rotation ticks, each row followed by its count of ticks
The counts run from 0 to 607.
-0.03, 2.25, -1.30, -2.80, 0.32, 2.37, -2.70, 2.11, -1.75, 1.14, -1.19, -1.20, 4.81, 2.69, 0.80, 1.74, -1.55, -3.51, -0.10, -0.65, -1.98, 0.77, -1.12, 2.93, 3.09, -1.04, -1.03, -0.64, -3.62, -1.95, -2.87, 3.33, 1.86, -0.68, 4.00, 0.22, 3.40 : 347
-2.46, -1.55, -0.79, -1.74, 0.56, 1.05, -1.02, -0.25, -2.39, 0.30, 0.60, -1.60, -2.47, 1.44, -0.89, 1.50, -0.72, 0.76, -0.85, -5.12, -0.47, 0.71, 0.93, -2.75, 5.19, -1.42, -1.42, 5.07, -1.44, 3.31, -1.45, 4.06, 4.07, 0.79, 2.17, 2.14, 0.78 : 434
-1.52, -1.23, 0.76, -3.86, -0.99, -3.83, 0.35, -1.39, -2.65, -0.69, 1.39, -2.39, 1.41, 3.52, -0.92, 2.41, 1.40, -0.24, 1.65, -2.40, 0.34, -0.34, 3.04, -1.59, 4.99, -1.41, 0.14, 3.95, -3.33, -1.67, 0.42, 0.97, 1.72, 0.15, 2.14, 4.26, -1.60 : 590
-1.91, 0.69, -3.65, -2.73, -0.35, -0.07, -2.69, 1.34, -2.18, 0.69, -2.30, -4.16, -0.32, 2.02, 1.62, 1.34, -1.89, -1.65, -0.55, -0.34, 1.68, -1.92, -1.33, 2.34, 5.82, -1.55, -0.04, -0.55, -4.03, 1.28, -1.73, 2.85, 1.30, -1.06, 4.38, 1.28, 0.45 : 139
-0.91, 0.26, 0.28, -5.90, -1.91, 1.44, -0.83, 1.54, -1.68, 0.19, -1.03, -1.37, 4.24, -0.11, -0.47, 3.13, -0.86, -1.60, 1.57, -1.83, -0.21, 0.89, -0.88, 0.76, 3.81, -3.22, -1.09, 2.28, -2.79, -1.98, -0.62, 3.31, 4.64, 0.59, 4.46, 1.25, 1.69 : 194
-0.01, -0.78, -0.77, -1.44, -0.07, -1.45, -0.22, -1.85, -3.61, 0.23, -0.10, -3.47, 0.09, 6.05, 1.44, 1.54, -0.68, -2.09, -1.51, -1.09, -0.86, 0.50, 1.43, 0.08, 6.63, -0.54, 0.72, -0.18, -1.64, -2.55, -1.72, 1.79, -0.67, -1.83, 1.71, 4.86, 0.05 : 358
0.30, -1.94, -1.14, -4.92, 1.18, -0.33, 1.03, -1.58, -3.08, 1.00, 0.02, -3.39, -0.48, 3.79, 3.32, 2.28, -2.47, -1.04, 1.27, -0.36, 0.07, 1.18, 0.89, -0.94, 6.27, -0.41, 0.72, -0.04, -1.52, -1.03, -1.72, 2.06, 0.60, -0.50, 1.97, 5.05, -0.23 : 159
-0.72, -0.28, 1.22, 0.05, -0.44, -2.83, -1.08, -1.07, -4.65, -1.37, 0.86, -2.16, 0.00, 4.84, -1.43, 0.62, 1.13, 0.09, -1.70, -3.56, -1.17, -0.36, 3.87, -1.61, 6.51, -0.39, -1.06, 4.86, -1.65, -0.93, -0.93, 2.40, 1.58, -1.09, 1.63, 2.40, 0.32 : 221
-0.74, 1.74, -1.29, -2.71, -2.07, -1.94, -0.93, 0.90, -2.69, -0.46, 0.54, -2.18, 5.58, 4.92, -2.07, 0.81, 0.33, -1.39, -0.60, -3.94, -1.85, 0.14, 1.96, 1.99, 1.96, -1.44, -0.85, -0.47, -3.45, -3.20, -0.08, 3.78, 1.58, -2.22, 0.65, 0.47, 2.06 : 188
1.35, 2.04, -0.64, -3.65, 0.76, -1.42, -1.51, 2.32, -2.87, 0.19, -1.66, -1.37, 4.28, 3.18, 2.42, 1.86, -0.75, -2.69, 2.21, 1.81, 0.29, -0.76, 0.67, 3.27, 4.96, -0.24, -0.77, 0.45, -3.29, -2.02, -3.35, 2.24, 0.17, -2.11, 4.02, 0.11, 1.98 : 349
-2.53, -1.99, -1.36, -2.19, 0.73, 2.12, -1.77, -0.93, -2.16, 2.46, 0.63, -3.15, -0.83, 3.78, 0.07, 1.46, 0.29, -2.86, -2.33, -2.61, -1.63, 1.78, -0.01, 1.02, 4.25, -1.58, 0.71, -0.66, -3.58, -0.28, -1.98, 1.87, 2.38, 0.91, 3.50, 5.14, 0.18 : 162
2.06, 2.52, -1.79, -1.81, 4.07, 1.23, -0.17, 0.92, -2.86, 0.46, -0.66, 2.87, 1.40, 4.21, 0.02, 1.99, -2.50, -0.70, 1.86, 0.47, -1.30, 1.72, 0.90, -2.55, 4.81, 1.27, -1.31, 1.93, -3.51, -0.58, -2.91, 4.34, -2.47, -0.59, -0.33, -1.24, 2.15 : 287
-0.15, 1.45, -4.61, -3.00, 2.60, 0.79, -1.30, 2.91, -2.23, 2.45, -0.01, 0.34, 2.34, 3.68, -0.51, 1.33, -2.22, -1.87, 0.80, -2.85, -1.09, 0.40, 1.10, 2.15, 1.28, 0.33, -0.98, -0.62, -5.10, 2.97, -2.67, 4.45, 0.63, -0.48, 1.88, -1.80, 2.24 : 307
-1.20, 1.27, -1.47, -1.77, 2.10, 0.95, -2.08, 3.58, -2.53, 1.23, 0.37, 2.35, 2.34, 2.41, -2.87, 0.76, -0.23, -0.88, 0.27, -5.47, -1.66, 0.42, 2.85, -0.14, 1.83, -0.48, -1.33, 3.18, -3.57, 2.33, -1.06, 4.87, 1.50, 0.07, 0.96, -2.89, 1.86 : 443
0.50, -0.02, 1.25, -5.76, -1.29, -3.75, 2.04, -0.81, -2.23, -0.65, 0.16, -2.20, 4.37, 2.83, 0.52, 2.89, -0.15, 0.74, 3.07, -1.14, 0.33, -0.18, 2.12, -0.23, 3.74, -1.50, -0.96, 3.01, -2.83, -2.52, 0.34, 2.26, 2.32, -0.40, 2.24, 2.58, 0.49 : 390
0.17, 2.27, -3.60, -3.87, 0.65, -2.87, 0.12, 0.76, -0.56, 0.38, -0.53, -1.74, 1.67, 2.75, 1.51, 2.70, -1.53, 0.20, 3.14, 1.33, 1.32, -1.59, 0.17, -0.54, 4.07, 0.69, -1.21, 1.40, -7.17, 1.51, -2.22, 0.93, -0.49, 0.23, 3.33, 0.91, 0.60 : 117
-0.04, 1.61, -2.29, -3.84, 1.51, 2.24, -0.54, 1.50, -1.36, 0.28, -2.80, 1.28, -0.60, -0.96, -0.51, 3.22, -2.82, -0.02, 2.33, -0.65, 1.76, 0.00, -1.75, -3.19, 5.31, -1.16, -1.43, 3.84, -3.11, 1.75, -1.32, 4.93, 1.05, 0.83, 2.02, -1.15, 1.84 : 273
-2.68, 0.10, -5.18, -4.55, 0.04, 2.20, -1.92, 0.52, -0.28, 1.78, -1.94, -1.49, -2.15, 1.94, -0.61, 2.49, -2.21, -1.17, 0.59, -0.70, 0.94, -0.13, -2.08, -0.98, 5.18, -1.43, 1.79, -0.39, -4.96, 1.07, 0.02, 3.32, 0.60, 2.34, 1.63, 1.90, -0.40 : 121
-2.74, 1.25, -3.40, -2.00, 0.92, 2.10, -1.85, 1.21, -0.65, 1.39, -0.58, 1.38, -0.95, 3.11, -4.84, 2.21, -0.71, -0.16, -0.72, -4.83, -0.12, 0.48, 0.31, -2.32, 3.68, -1.30, 0.34, 2.02, -4.71, 1.84, 0.28, 5.07, 0.19, 1.74, -0.27, -0.76, 0.33 : 458
-0.77, -0.58, 0.02, -2.30, -0.38, 0.57, -0.46, -1.84, -3.64, -1.55, -1.44, -1.00, -1.86, 2.66, -1.56, 1.61, -0.82, 0.53, -0.39, -3.64, 0.63, 0.75, 1.51, -3.27, 7.38, -1.88, 0.49, 3.57, 0.45, -1.72, 1.22, 5.25, 0.95, -0.56, -0.08, 1.78, 0.16 : 416
-1.80, -1.92, 0.21, -1.61, -0.79, -0.99, -1.88, -0.48, -4.11, 0.13, 1.09, -4.41, 0.18, 4.13, 0.16, 0.75, 0.82, -1.63, -2.29, -3.84, -1.29, 0.29, 2.34, 0.98, 5.04, -1.82, -0.25, 2.38, -1.92, 0.08, -1.50, 1.65, 2.86, -0.93, 3.58, 4.17, 0.58 : 572
-0.97, 1.89, -1.65, -2.38, -1.41, -2.59, -1.83, 1.82, -2.44, -1.18, -1.57, -1.06, 0.36, 0.65, -1.56, 2.18, -0.42, 0.80, 1.81, -1.47, 2.43, -3.01, 1.34, -1.10, 5.64, -1.10, -1.28, 5.83, -4.22, 1.72, 0.04, 2.94, 1.33, 0.04, 3.15, -1.12, 0.02 : 60
0.27, -0.19, 1.21, -4.41, 0.53, -1.89, -1.16, 2.33, -4.19, 0.30, -1.24, -1.32, 4.11, 2.35, 2.76, 1.16, -0.24, -2.75, 1.48, -0.22, 0.38, -0.27, 2.53, 3.67, 4.72, -0.53, -1.02, 2.11, -1.10, -1.68, -2.39, 2.49, 1.88, -2.53, 4.11, 0.39, 0.54 : 565
2.22, 2.34, -2.60, -2.34, 4.04, -2.15, -0.07, 2.35, -3.03, 0.81, 0.00, 1.70, 1.20, 4.27, -0.01, 1.21, -1.98, -0.76, 2.52, -1.44, -0.20, -0.83, 3.07, -0.16, 3.14, 1.96, -1.81, 2.30, -4.31, 2.58, -2.88, 3.53, -1.20, -1.75, 1.10, -2.54, 1.27 : 93
-0.31, 0.47, -3.90, -2.38, 4.52, 2.32, -0.70, 0.72, -1.28, 2.62, -0.48, 2.54, 0.02, 5.06, -1.48, 1.76, -2.45, -2.36, 0.88, -1.90, -1.15, 2.64, 1.22, -1.46, 3.47, 0.84, 1.36, -1.08, -4.09, 0.08, -1.91, 4.80, -2.34, 0.60, -0.58, 0.22, 0.69 : 304
1.71, 3.30, -2.35, -2.84, 3.09, -1.14, -0.94, 1.72, -2.30, 0.53, -1.52, 0.87, 1.59, 2.99, 1.76, 2.48, -2.69, -0.32, 3.09, 1.97, 1.10, -0.98, 0.30, -0.60, 5.17, 1.16, -1.63, 2.40, -4.75, 0.75, -3.07, 2.88, -1.37, -1.36, 2.33, -1.75, 1.66 : 486
-0.31, 0.66, 0.27, -4.43, -1.06, 0.96, 0.52, 1.04, -1.82, -1.02, -0.32, -0.14, 4.25, 0.47, -2.44, 2.70, -1.34, 0.47, 1.80, -4.34, -1.42, 1.11, 0.08, -1.19, 1.64, -2.43, -1.90, 2.75, -1.44, -1.04, 0.21, 5.52, 4.28, -0.07, 1.37, -0.42, 2.82 : 602
-0.85, 1.16, -1.78, -2.46, -0.47, -2.68, -0.13, -0.37, -2.73, -1.36, -2.09, -0.61, -1.99, 2.32, -1.16, 2.27, -1.08, 1.90, 1.35, -1.70, 2.44, -2.22, 1.49, -3.05, 7.25, -0.93, -0.29, 4.48, -2.45, 0.10, 0.99, 3.42, -0.44, -0.70, 0.14, 0.35, -0.78 : 62
-1.25, 0.49, 0.90, -1.42, 2.08, 2.74, -2.26, 1.35, -3.34, 1.08, -0.09, 1.54, 2.12, 3.05, -3.44, 1.24, 0.69, -2.05, -1.34, -4.73, -3.13, 2.20, 2.00, -0.72, 3.67, -1.74, -1.21, 3.67, -1.45, -0.70, -1.30, 5.13, 2.86, 0.43, 1.39, -0.34, 1.73 : 226
2.14, 1.11, -2.67, -3.17, 4.39, 0.87, 0.00, 1.67, -2.87, 1.68, -0.26, 2.14, 1.96, 4.79, 1.24, 1.50, -2.99, -1.59, 2.46, 0.66, -0.66, 1.30, 1.73, -0.10, 3.76, 1.40, -0.24, -0.13, -3.91, -0.01, -2.93, 3.91, -2.30, -1.05, 0.60, -0.02, 1.34 : 503
-1.51, 0.74, -0.86, -3.02, 0.35, -0.64, 0.21, -0.89, -2.56, -0.31, -0.69, 1.33, -0.48, 4.47, -3.78, 1.69, -0.31, 0.93, 0.20, -4.26, -0.44, 0.53, 2.59, -3.67, 4.88, -1.41, 1.29, 2.83, -2.26, -1.96, 2.35, 5.10, -1.01, 0.24, -2.21, 0.65, -0.86 : 47
